Rows are one point carried round by a steady rotation, each followed by how many steps it has turned.
The counts run from 0 to 518.
[ 44 -43 -33   4 -53 -44  16  13  26  19   1 -31   0   5 -36   1  18  33
  32 -15   9   7  25 -20   3  11   9 -29  17   9  -9  -6  23 -13  44  18
  36  -2 -21  14  26  25 -30  11 -33  40 -11  11 -33  36  15  12   0   4
 -26 -21  17   9   6 -10   5  15  37 -24 -34 -19 -18]	518
[ 19 -17 -39  20 -35 -49  -7 -11  -5  23 -12  -7  -6  16 -41 -23  15  21
  41 -25  -5   8  14 -32 -12  13  -8 -35   1   0  13   6  17   1  30  14
  30  10  -7  15   5  32 -19  18 -20  67   6  19 -32  54  10  33  23  11
 -32 -16  21  36  19  -5  42   6  39 -19  -1  -5  -6]	214
[ 26 -31 -39  16 -31 -25   5  17  -4   8 -13 -13  -7  -1 -32 -23  14  19
  41   2  -3  -8  34 -29 -11   8 -16 -34  15 -10  -9   0  31  11  27  20
  25  15 -20  21   8  23 -14  21 -31  57  -9  32 -38  63  16  17  21  13
 -25  -5  36  15  -3 -11  26  22  31 -25 -16 -25 -15]	85
[ 33 -42 -38  30 -58 -33 -14  -9  20   5  10 -12  -9   7 -35  -3  12  15
  34  -9  18   3  21 -40 -26  -2 -12 -19  -3  -4   1   4  11 -11  35  31
  20  -4  -9   0  21  26 -11  13 -48  45   6  23 -35  46   6  42 -18   9
 -18 -10  23  20  26 -17  22  14  32 -33 -20 -30 -12]	145
[ 36 -34 -23  21 -44 -36   8  16  14  10   7 -15 -16   2 -49 -12  20  40
  28 -21   5  14  25 -33  -6  17 -14 -47   2   6   2   8  32  13  39  15
  20  19 -12  22  25  14 -28  24 -25  40 -18  32 -19  50   9   3  17  10
 -20  -6  21  22  28 -26  23  27  14 -15 -27 -13 -17]	382
[ 20 -31 -43  17 -48 -37 -12   9 -21  -3 -10  -4   0 -16 -41  -3  28   5
  22 -28  -7 -30  26 -13 -30  13  -3 -49  18   4  -6  14  29   5  18   2
  26  -1 -16  12  13  36 -30  28 -32  47   9  26 -34  68   9  22   8  17
  -8  -2  21   6  25  -2  25  21  20 -32 -17   0 -26]	103
[ 15 -48 -57  21 -50 -25  12   8  -9  -1   2 -20 -15  -2 -41   9   5   5
  19 -35   1  -7  31 -33 -18   3   8 -44  13  -8 -18  -8   2  17  15  10
  31 -12 -28 -14  18  31 -23  36 -27  32   5  26 -32  47 -24  40 -10  15
 -13  11  20  -7  42  -7  31  25  39  -8 -25 -18 -14]	258
[ 35 -43 -51  16 -55 -38 -15   5  23  16 -10 -14 -19   5 -53  -8  24  14
  21  -6  10  -8  46 -21 -26   5  -2 -38   6  11  -5   1   7 -14  28  17
  45  -2 -11   4  22  29 -23   5 -26  47 -18   6 -44  32   5  40   0  12
 -32 -12  16   1  17  -1  14  28  25 -29 -26 -12 -11]	10
[  2 -42 -56  17 -44 -55  21 -22  26  34 -14 -20  -2  16 -39 -15  18  33
  19 -23   8  16  16 -27  14  22  -4 -35  -4   9  11  -6   5  21  30   8
  39 -13  -9 -13  21  30 -34  11 -21  38  16   7 -31  31  -5  17 -15   7
 -39 -26  -2  27   8 -21  21  27  28  -8 -16   3  -4]	285
[  9 -41 -41  30 -57 -28  -6  -9  25  29  -7  -8   2   3 -42 -38  25  31
  19 -12  10 -14  16 -20   1  14 -20 -36  20  16   4  -5   8  15  38   8
  48  10  -5  -1  27  28 -15  30 -26  48 -17  33 -27  41   2  19   8  11
 -34 -14   4  31  11 -10  30  37  29  -9 -20  -7   2]	155
[ 11 -23 -37  32 -49 -50  13   1   7  18 -18 -16  10  -1 -21 -19  35  45
  40   2  11  -5  15 -11  -2  26 -36 -39   9  -4  11  -1  33   6  20  17
  19   8 -17  -2  22  36 -23  15 -40  53   5   5 -16  46  17  16  -9  11
 -39 -16   0  27 -10 -22  32  22  29 -28  -5  -9 -10]	440
[ -4 -50 -47  13 -37 -43  -1  -5  12   7 -16   3  -5  -4 -44  -7   4  22
  -7  -9 -10 -13  33 -23 -19  11  -4 -59  16   5  -2  -5  11  38  23  12
  60  -7 -17  -6  11  27 -38  19 -12  43  -6  33 -34  55 -19  13   4  18
 -25  -2  10  17   8 -15  32  36  31 -19 -12  14 -10]	173
[  9 -35 -38   7 -40 -63  33  -7  -1  20   2 -17 -11  -1 -35   0  27  25
  21 -35  14 -14  24  -5  -5  15   7 -60   2  17   9  -5  18  25  23  -9
  23 -10 -26  -5  18  43 -38  25 -31  26  20   3 -24  47  21  12 -20  10
 -29  -4  -5   2  24  -5  27  27  25 -31 -13  15 -20]	116
[ 39 -34 -49   5 -31 -33  20  29   7   9 -10 -24 -14   2 -41  -8  13  21
  41  -6   6  -9  37 -10 -20   2   2 -46  11  -2  -5  -7  42  10  27   7
  37  17 -40   6  29  25 -29   2 -31  34 -13  21 -27  60  20  12  11   4
 -28 -11  12  -1   3 -17  10  24  25 -23 -15 -13 -24]	236
[ 16 -21 -28   8 -34 -63  33  -6  -8  12 -11 -19  -3  -2 -33  11  18  41
  41 -31  12  -6  16  -9 -18   6   2 -49   3   2  10  -4  13  -2  36  -6
  21  -2 -23  15  15  53 -29   7 -24  50  11   5 -17  44  14  31  -5   3
 -30 -21  -1  13  18   7  17   0  45 -29  -9   7 -12]	347
[ 30 -35 -53  30 -46 -20   3  20   7  12  -7 -11   2   7 -50 -24  15  11
  19 -25  10  -4  14 -16 -13   4   0 -44  19   4  -1  -8  28  -1  14   9
  44   7 -20  -1  25  27 -24  28 -18  42 -14  32 -33  43   5  18  11  11
 -40  -6   5  20  30 -10  16  42  28   3 -25 -11 -21]	386
[ 34 -33 -47  38 -57 -27 -16 -16  17  12   8 -13  -4   9 -49  -8  10  17
  35 -11  20   9  18 -38 -20   9 -11 -19  -7  -4   5  -7   8   2  32  23
  22  -7  -4 -18  17  25  -8  11 -39  51   3  27 -34  33  -1  39 -18  10
 -24 -16  18  25  35 -21  29  22  30 -22 -16 -23 -17]	146
[ 27 -30 -44  23 -54 -31  17  11   9  19  12 -27  -9   8 -29 -24  20  31
  53  -3  29  -9  12 -10 -10  12 -13 -34  10   9  -3 -12  22  13  30   3
  14   1 -32 -16  22  28  -5  15 -40  33   1  13 -22  40  13  24 -21   1
 -36  -8  12  -5   5 -18  19  28  31 -32 -42 -31 -24]	372
[  2 -34 -49  21 -39 -55  19   0  -9  12 -16 -16  -3   3 -25   1  10   9
  26  -6   5   0  17 -13 -16  -3  -4 -33  -1  -1   6 -15   5  -6   6  12
  27 -23 -26   5   3  52 -20  21 -30  52  26   2 -39  41  -3  38  -6  11
 -41   3   7   4  18   8  40  19  53 -23  -8 -14 -16]	199
[ 29 -26 -28  16 -45 -30   5   6  14  12  19 -15 -18   5 -31 -39  16  34
  45  10  23  -8  19 -29 -25  16 -11 -23  12  12  -4   7  11  21  30  17
  31  14 -15   2  29  21 -14  20 -26  37  10  25 -34  50  11  26 -15   4
 -34 -13  35  15  12 -14  21  33  19 -33 -42 -19 -19]	374
[ 28 -32 -38   5 -43 -43  22  27  -8 -16 -14  -9 -15   4 -32  10  20  27
  28 -16  10  -8  34 -25 -27   5 -13 -65   5   5   2   3  34  16   9  13
  16   3 -23   2  25  17 -29  26 -37  28   0  22 -26  57   6  20 -14  22
 -20  15  13   1  29 -15  24  38  17 -22 -12  -9 -31]	253
[ 14 -36 -53  33 -49 -35 -11 -13   8  15  -3 -23   4  -5 -36  -3 -12  27
  27 -13  -5   8  17  -2 -13  24  -7 -32   8 -24  -4  -5  20  16  25  24
  34  -3 -38 -17   8  28 -25  11 -29  52  -6  10 -29  45 -16  26   7  -3
 -32  -9  14   3  -9 -30  38  -1  42 -34 -15 -17 -18]	447
[ 12 -45 -29   7 -53 -57  16 -15  25  26 -11 -18   5  -1 -25  -3  40  37
  21 -11  12  -4  27 -25   9  12 -16 -32  13  12   1  -1  21  10  50  14
  22  -9  -3  15  29  28 -29  11 -48  40  15   4 -29  43  17  16 -16  10
 -19 -29   4  22  -1 -16  13  15  35 -20 -19  -7  -6]	288
[  3 -21 -45  19 -37 -47  26   9 -24  16 -15  -7  -9 -14 -41 -14  37  18
  20 -18   7 -20  52 -25 -26   2 -12 -49   5  19 -19  -2   3   9  29  -6
  16   1  -4  18   0  40 -25  26  -5  50   3  23 -18  49   2  34   9   5
 -30   0  24  -3  33   0  25  26  31 -11 -24   5   0]	478
[ 36 -25 -31   4 -40 -56  12  -4   5  20 -12 -15 -19  20 -41  -6  13  39
  61 -31   7   7  11 -30 -10   6 -10 -52  -4   8  12  -8  20   8  39   1
  12  19 -23   5  16  26 -12   9 -31  44 -13  14 -17  40   8  29  -4  11
 -29 -15   8   4  15 -18  24   8  46 -36 -16 -13  -5]	364
[  0 -36 -33  17 -35 -57  18 -22  13  16 -11   1  -6  -7 -33   8  27  22
  12 -14  10  -5  34 -49  -4  11  -8 -37  -5  13   8  -4   1  12  31  13
  10 -29  11   8   8  39 -30  21 -35  56  24  19 -45  34   6  23 -24  28
 -17  -9  13  11  31  -7  33  20  33 -37  -4   4 -10]	418
[  7 -45 -50  17 -40 -46  -2 -15  16  32  -5  -9  -6  -4 -37 -35  21  14
  22  -5  -7 -21  20   9  -3  16 -13 -49  18   8   9  -2  21  17  22   7
  45  -7 -35  -1   4  39 -34  14 -19  41  -8   2 -35  48  10   6  11   7
 -32  -1   5   4 -10   0  37  31  33 -43 -21   2 -18]	455
[  5 -24 -27  19 -48 -51  19  -9 -15  18  -6 -13 -13   8 -28 -11  29  28
  33 -40  14 -12   9 -28 -10  -1  -6 -41   9  17   2  -3  -1  14  42  -4
  20   8 -13  22  14  40 -13  40 -27  44  16  29 -16  58   1  27  -3   3
 -16 -11  12  28  30   5  24  16  44 -13 -16  -1  -6]	494
[  5 -22 -40  33 -23 -51  32   1  -8  15 -22  -7   0   2 -33  -7  17  21
  28 -17  14  -8  26 -24 -21  -7  -3 -37  -2  -1   3 -16   5  -7  16   6
  32 -13  -6  14  -1  52 -20  24 -21  67  15  25 -36  51   2  33   8  13
 -36  -2  15  19  30  12  37  17  51 -10  -1  -3  -2]	197
[  1 -38 -58  24 -39 -43  27 -13 -11  12   3 -17 -18  18 -29  -2   4   2
  28 -40   2   8  13 -23 -15  12 -10 -47  -4   4  -1 -10   9  39  22   7
   6 -12 -32 -21   1  29 -19  32 -25  38  23  22 -20  50   1  26 -16  11
 -17  -2  16   4  30 -12  35  31  42 -13 -16 -19 -21]	489
[ 10 -33 -43   5 -35 -71  35  -1  -3  11 -13 -28  -3  12 -32  15  17  31
  32 -31   2  -2  19   2 -17   6  -4 -51  10   9   7  -7  13   8  29   2
  33   0 -36  15  13  47 -34  14 -28  41   8  -3 -14  53  10  23  -4   0
 -29 -11  -6   4  15   7  25   2  44 -36  -9   7  -9]	346
[ 24 -40 -31  22 -37 -29   4   7  14  11 -16  -5 -23 -10 -45  -6  19  25
   4  -9   5  -6  46 -35 -14  -1  -7 -58  -3   6  -6  -1  -1   8  30  14
  36   6  -6  17  12  22 -25  30 -15  40 -25  28 -43  41 -23  22   7  18
 -25  14  22  14  30  -7  36  33  34 -12 -24  -8 -10]	26
[  5 -32 -41  33 -34 -42  27   9   5  13 -15 -15  10 -24 -48  -6  22  17
   0  -1  11 -20  54 -25 -15   2   7 -39   6   2 -18 -12  12  -3  26  12
  31 -28  -1   9   5  50 -37  12 -11  58   1  23 -38  43  -6  20   8   6
 -30  -8  15  -2  23 -11  15  17  40 -11 -23   7  -7]	180
[ 11 -26 -49  25 -10 -37   9  -6  -9  20   0  -8 -25   2 -52 -31   5   8
  21  -9  13 -20  34 -22 -32   9  -1 -47  -6   5  -7  -1  14  32  26   1
  34  -4 -26 -10   6  40 -34  10  -6  51   0  43 -38  62  -2  13   7   4
 -22  10  25   5  24  -9  29  33  29 -29 -10  15 -16]	470
[  0 -35 -22  21 -24 -58  35   3  -6   9 -20  -8  -9  -4 -19  12  16  32
  18 -19   4 -10  31 -25 -11  -4  -7 -44   5   0   0 -12   5   3  40  15
  18  -3 -20  31  -1  47 -24  25 -35  52  14  23 -34  60   0  17   4   9
 -21   0  13  11  14   6  33   3  46 -35  -1  -6  -2]	195
[ 20 -21 -37   5 -42 -64   6   1  15  18  12 -14 -12   7 -47 -24  10  39
  48  -4  13   8  18 -12 -19  32 -13 -42   6   7   9  15  24  34  24  10
  34  18 -20 -11  22  24 -34  11 -10  44   0   5 -19  47  18  15  -2   2
 -29 -17  24   1   0 -24  29  14  19 -51 -25  -3 -14]	227
[ 19 -20 -36  19 -34 -37  28  12 -13   4  13 -25 -19 -17 -43   2  12  36
  31 -26  12  -5  32 -20 -19  18  19 -49  -3 -26 -11   8  20  27  27   6
  24  -2 -25  -3  18  32 -40  20 -17  37   5  24 -26  62 -11  20   6  -9
 -26  -7  23   0  31 -22  21   0  24 -18 -25  12 -18]	109
[-10 -39 -47  10 -37 -56  15 -26 -17  18   4 -16 -16   4 -34  -1  17   7
  15 -41 -14  -9  28 -25  -9   7  -5 -42   9   5  -6   6   4  28  45   2
  29  -2 -26   8  -5  35 -28  31 -22  49  22  23 -22  65  -2  22  10   4
  -9 -12  19  12  19   3  30   3  35 -27  -7   5  -7]	342
[ 29 -44 -32  33 -65 -32 -16  -9  22  16  -1 -17   7 -20 -44  -8  25  32
   7   1  11  -6  36 -24 -16  14  -2 -29   6  -1 -10   2  19 -11  37  25
  31 -21  -2   2  11  24 -29  12 -28  44  -8  12 -42  33  -4  25   5   1
 -19 -12  27   9  20 -23  17  21  32 -27 -34 -14 -24]	162
[ 18 -37 -37  10 -38 -40  30   7   2   1 -33 -20  -1  -8 -33  24  17  34
  17 -26  15 -10  31 -26 -10  10   9 -54   2 -12  -5 -10  28  21  24   9
  21 -21 -22 -12  25  29 -38   7 -36  31  10  25 -33  53 -13  18 -11  10
 -25 -12   2   4  27 -29  18  24  39  -1 -13   6 -15]	406
[  9 -37 -46  10 -60 -37   9 -17  12  21 -11 -17 -17  17 -35 -11  44  18
  32 -30   5  -4  36 -42   8   4 -16 -28   4  19   0  -7  -4  10  49  -1
  13   4  -1  11  15  25  -9  23 -36  37   9  17 -32  39   5  42 -19  20
 -20 -17  12  11  18  -6  25  27  37 -21 -21 -17   8]	137
[ 11 -28 -38  30 -17 -30   8  -7  -7  20   6 -10 -15  -7 -50 -19   5  15
  25 -13  16 -26  35 -17 -32   9   0 -47  -6  -1  -7  -8  14  30  35  -5
  20  -6 -27 -12   3  41 -33   5 -18  50   5  48 -39  57   1  11   8  -7
 -13   6  23   5  30 -14  17  18  30 -42 -17   8 -22]	469
[  6 -33 -58  20 -46 -46  17  -5   8  20  13 -22   5  20 -40 -20   9  24
  40 -24  22  12  -4 -16  -9  21 -15 -15   8   7   2   1  25  28  30  15
  23   1 -24 -25  29  24 -24  17 -37  36  26  20  -5  48  16  21 -15   3
 -21 -29   8  21  16 -26  15  25  26 -17 -26 -10 -14]	507
[ 11 -37 -48   9 -54 -57  16  -1  -9   9 -10 -16  -5  20 -43  -1  15  18
  32 -41   1   7   6 -18 -21  -4  -6 -36  16  21  10   0   2  -8  17   6
  39   3 -14   9   7  37 -16  34 -23  43  10  -2 -18  39   4  40 -12  10
 -28 -12   8  11  34  17  33  21  47 -19 -23 -11 -14]	497
[ 24 -32 -67  18 -49 -29  17  20   9  22  -5 -34 -15  29 -39 -31  13  18
  46  -5   9  10  22 -18 -11  10  -9 -24   9   7  -9 -13  12   4  19  13
  37   2 -32  -5  24  25 -10  24 -29  38  -5   7 -27  37  14  38  -4  10
 -48 -12  18  -1   7  -4  21  37  36 -10 -30 -33 -18]	370
